In the data rows, 128 means zero.
Some points, one per row:
[255, 74, 241, 255, 220, 166, 145, 94, 151, 164, 133, 135, 208, 113, 70, 115]
[103, 153, 148, 86, 102, 107, 98, 138, 136, 94, 102, 123, 69, 135, 115, 123]
[91, 150, 129, 87, 108, 111, 81, 181, 140, 78, 88, 89, 50, 228, 47, 97]
[98, 144, 122, 84, 113, 106, 95, 142, 145, 88, 106, 137, 81, 124, 80, 77]
[121, 129, 116, 122, 114, 102, 88, 156, 153, 75, 104, 132, 246, 82, 63, 231]
[72, 140, 158, 73, 95, 134, 89, 143, 159, 79, 95, 135, 58, 138, 255, 62]
[82, 155, 143, 76, 98, 101, 100, 148, 137, 92, 105, 108, 41, 212, 153, 91]
[87, 132, 151, 87, 114, 135, 103, 144, 137, 96, 100, 115, 63, 147, 167, 62]
[100, 140, 127, 100, 112, 103, 176, 95, 94, 196, 169, 116, 128, 117, 151, 118]
[56, 126, 234, 52, 73, 198, 94, 133, 155, 81, 98, 119, 51, 100, 255, 79]
[187, 115, 79, 234, 182, 118, 164, 106, 98, 223, 170, 119, 143, 101, 94, 196]
[81, 142, 141, 82, 104, 114, 96, 143, 145, 89, 100, 120, 93, 108, 133, 94]
[124, 120, 107, 120, 167, 180, 185, 111, 91, 162, 185, 161, 101, 125, 192, 132]
[88, 133, 130, 101, 107, 129, 166, 105, 98, 177, 157, 108, 149, 117, 131, 148]
[184, 116, 93, 129, 157, 142, 206, 94, 85, 178, 207, 135, 175, 94, 73, 131]
[97, 133, 142, 101, 116, 121, 107, 143, 137, 95, 101, 118, 56, 160, 135, 69]
16 more points follow, each with its number after it:
[102, 133, 135, 96, 114, 126, 105, 142, 134, 100, 104, 116, 75, 211, 131, 92] 0
[104, 147, 134, 92, 106, 122, 97, 150, 137, 92, 96, 106, 56, 255, 72, 97] 1
[83, 144, 145, 85, 101, 119, 84, 162, 148, 74, 83, 103, 85, 143, 112, 68] 2
[140, 129, 97, 113, 129, 128, 195, 92, 83, 183, 192, 123, 121, 113, 47, 103] 3
[114, 127, 106, 116, 127, 123, 178, 93, 89, 187, 166, 137, 162, 100, 78, 121] 4
[68, 148, 174, 75, 93, 140, 87, 151, 150, 82, 92, 126, 60, 138, 134, 94] 5
[81, 152, 148, 83, 100, 111, 95, 144, 147, 91, 101, 128, 88, 124, 114, 96] 6
[85, 144, 143, 91, 103, 118, 98, 147, 148, 94, 93, 122, 84, 129, 173, 113] 7
[152, 104, 124, 237, 186, 225, 159, 95, 137, 233, 166, 173, 124, 121, 125, 162] 8
[108, 139, 128, 94, 112, 117, 178, 96, 91, 156, 163, 131, 131, 99, 66, 115] 9
[60, 145, 219, 60, 93, 138, 79, 135, 182, 69, 96, 151, 54, 88, 177, 54] 10
[95, 138, 114, 103, 108, 115, 174, 96, 97, 201, 186, 118, 228, 103, 83, 115] 11
[87, 149, 162, 79, 99, 122, 82, 156, 158, 82, 95, 145, 50, 145, 162, 88] 12
[96, 129, 138, 93, 119, 145, 95, 154, 133, 87, 95, 102, 77, 169, 137, 76] 13
[94, 140, 165, 87, 106, 131, 98, 150, 138, 92, 96, 101, 47, 202, 255, 101] 14
[99, 144, 123, 93, 110, 114, 89, 166, 139, 84, 91, 107, 82, 167, 50, 97] 15
Which of these numbered points is nearest to each point below by angle, seen from the average point of the first points? Its number follows each.
[221, 104, 81, 220, 146, 118, 155, 97, 112, 185, 144, 122, 255, 78, 45, 255] > 4
[62, 153, 209, 66, 83, 181, 84, 137, 153, 83, 96, 145, 56, 115, 127, 83] > 5
[127, 99, 108, 155, 146, 129, 144, 87, 118, 174, 146, 134, 180, 92, 74, 120] > 4
[98, 135, 104, 106, 119, 113, 95, 139, 158, 87, 93, 134, 102, 115, 100, 62] > 2
[109, 137, 126, 98, 114, 121, 101, 144, 136, 93, 102, 114, 66, 185, 103, 75] > 1
[101, 125, 171, 101, 119, 150, 101, 146, 134, 96, 92, 110, 41, 197, 255, 76] > 14
[77, 151, 184, 77, 92, 121, 95, 140, 153, 89, 98, 122, 57, 111, 179, 81] > 10
[106, 135, 141, 113, 114, 128, 101, 148, 137, 93, 98, 119, 110, 105, 70, 90] > 15
[122, 124, 138, 96, 129, 165, 99, 145, 135, 90, 103, 105, 42, 187, 135, 75] > 13
[72, 158, 164, 78, 98, 122, 84, 158, 172, 77, 92, 136, 79, 158, 115, 64] > 2
